Each named turn below is shown by a few rows before and after it. Which turns, in which order, take the first row of each later pair to the second? The first pair is answered.
turn K:
[  2   6 -10   9  -6   1  -7 -13   6  -5   8   1  -4   6  -3   2   6] |-> [ -2   4  -7   9 -10   0  -7 -16   5  -2   7   3   0   4   4   2   4]
[ -2   4   0 -12   9   2   5   2  -5   3   0   0  -5  -3   1   1  -4] |-> [  1   5  -2 -10   8   2   3   2  -1  -2   1   1  -5  -1  -7   1  -2]
[-4 11 -5  0  0  6 -3 -6  1 -2  1 -1  1 13 -8  0 -5] |-> [-7  8 -3  2 -2  4 -3 -8  1 -1 -1  0  1 11 -3 -1 -3]
turn S:
[ 11  12 -10 -21  22  23  11  -5   0 -14  -6  -2   6  -5 -21  -1 -11] |-> [ 10  -5  -9  -8  25  15   8 -31  24   1   1   1  -2  -7   1  -4  -5]
[  0   9  -2  -6   4  12   5  -5  -8   0  -4  -6   4  -2  -2   1 -11] |-> [  0   6  -5  -1   7   9   4 -15   1   6  -1  -6   2  -2   3   2  -8]
[  6  12  -9  -2   2   0  -2  18  -5 -14  -2  -1   2   8 -16   3   1] |-> [  7   3 -14   8   8   0  -4  -6  19  -9   3  -3  -2  11  -9   3   2]
turn B:
[ 12  -4 -11  -1  11   9  -3   3  11  -4   1  -1  -4  -6 -13  -4   8] |-> [  1 -12   1  -2   5   6   0  -4   3  12   1   1  -2 -12  12  -7   8]
[ 12  -6 -14 -16  22  19  12 -13 -11   2  11   3  -8  -6   8  -1 -13] |-> [  9  -2 -14 -18  18  20  13 -11 -19  -2   8   0  -4  -5   6  -1 -16]
[-10  -3   1   6 -11   2  -4 -18   7   7  -3  -4  -3   4  11   0  -7] |-> [-13  11  -1   5 -13   8  -5 -12   0  -4 -10  -8   0   9  -3   4 -10]
turn T:
[-3  4 -3 -3  3  0  1  1  1  2  1 -6 -3  0 -9  5 -2] |-> [-3  2  0 -4  1 -3  2  6 -4  3 -1 -5 -1 -1 -7  5  1]
[ 8 -2  0  3  4  4  4  2  1  2 -1 -5  0 -3 -1  1 -3] |-> [ 8 -1  0  5  2  3  3  3  4 -1 -3 -6  1 -1 -6  3 -4]
[  2   2   4   2 -16 -11  15  -1   2   8   6 -15 -12  -6  23  -2   5] |-> [  3   5  -4   7 -14  -8  12 -15  14   2   4 -17 -16   1  16   1   4]

(2 to 3 turns a pair)
[ -7  -4   2  -6   9   2   8  -3 -19   9   3   3   6 -12  22   0  -2] |-> [ -2 -11   0  -2  13  -1   8  -8  -9  12   8   5   1 -13  22  -2   1]	B then B then B
[-19   8   6   6 -10  -8   1   9 -23  -2  -6   2   3   4  15  -2   4] |-> [-16  -2   9  10  -9 -11   3   3 -17   4  -2   4  -1   2  23  -3   9]	B then B then B
[  6   4   1 -10  12  13  12   3 -13   8  10   6  14 -14  17   0  -4] |-> [  0  -3   4  -2   5   7   7  -9  -4  14  11   5  12 -11  29   1  -2]	T then B then S
[  2   7   0 -10   6   2  11  21 -10  -6   4   3   6  -5 -11   1  -6] |-> [-11   4   4 -10   2   8  12  -7 -15   3   1   0   5  -8  13   0 -13]	S then B then B
[  5   3 -13   0   4  -1  -4 -11   6  -9   4  -4  -2   5  -5  -4   1] |-> [  7  -1 -13  -4   9   2   0 -12   4  -3   7  -3  -4   1  -2  -5   1]	T then T then T
[ -2  -3   0   2  -5  -5  -8 -16  19   1  -6  12  -7   3  -3   4  14] |-> [-10   7   0   0 -12   1  -8 -19   6  -2 -15   7  -4   5  -5   5   7]	B then B then S
[  0  13  -7   2  -7   4   0  11 -14 -11  -5  -5   2   1 -19   3  -4] |-> [ -7  11   0   0 -10   2   1   9 -23  -5  -6  -7   2  -2  -7   1  -6]	B then B then B
[  6   4   5  -4  -7  -6   2  19 -13 -11  -3   1   5   2 -17   1   7] |-> [ -9   3   9  -4 -13   0   2  -9 -21  -1  -7  -5   7  -4  11  -1  -3]	S then B then B
[ -7   1   7  17  -8   0  -5 -22  19  -1  -4   0 -10   9   8   6  10] |-> [-9 -9 20  6 -9 -4  2 -5 -1 12  0  4 -4 -5 26  2 10]	T then T
[  2  -3   2   4  -4 -14  -4   6  12   1  -1   3  -2   4   2   6   5] |-> [-5  2 -1  5 -3 -8 -5 -9 12 -1 -3 -2 -4  6  4  6 -1]	B then T then T
[-19   7   7  -3 -12   5   8  -8 -24   8  -9  -5   4  -8  14  -4  -9] |-> [  0   3 -12  13   3   0  -2 -24  26  -1  -1  -3 -11   5  -9   1   0]	B then S
[  8 -22  -5   6  13  -7  -1 -17  28  16  13  17  -7  -7  20  -1   8] |-> [ -1   9  -9  13 -14 -14 -13  11  19 -22 -12   9   3  20 -23  11   6]	S then T then T
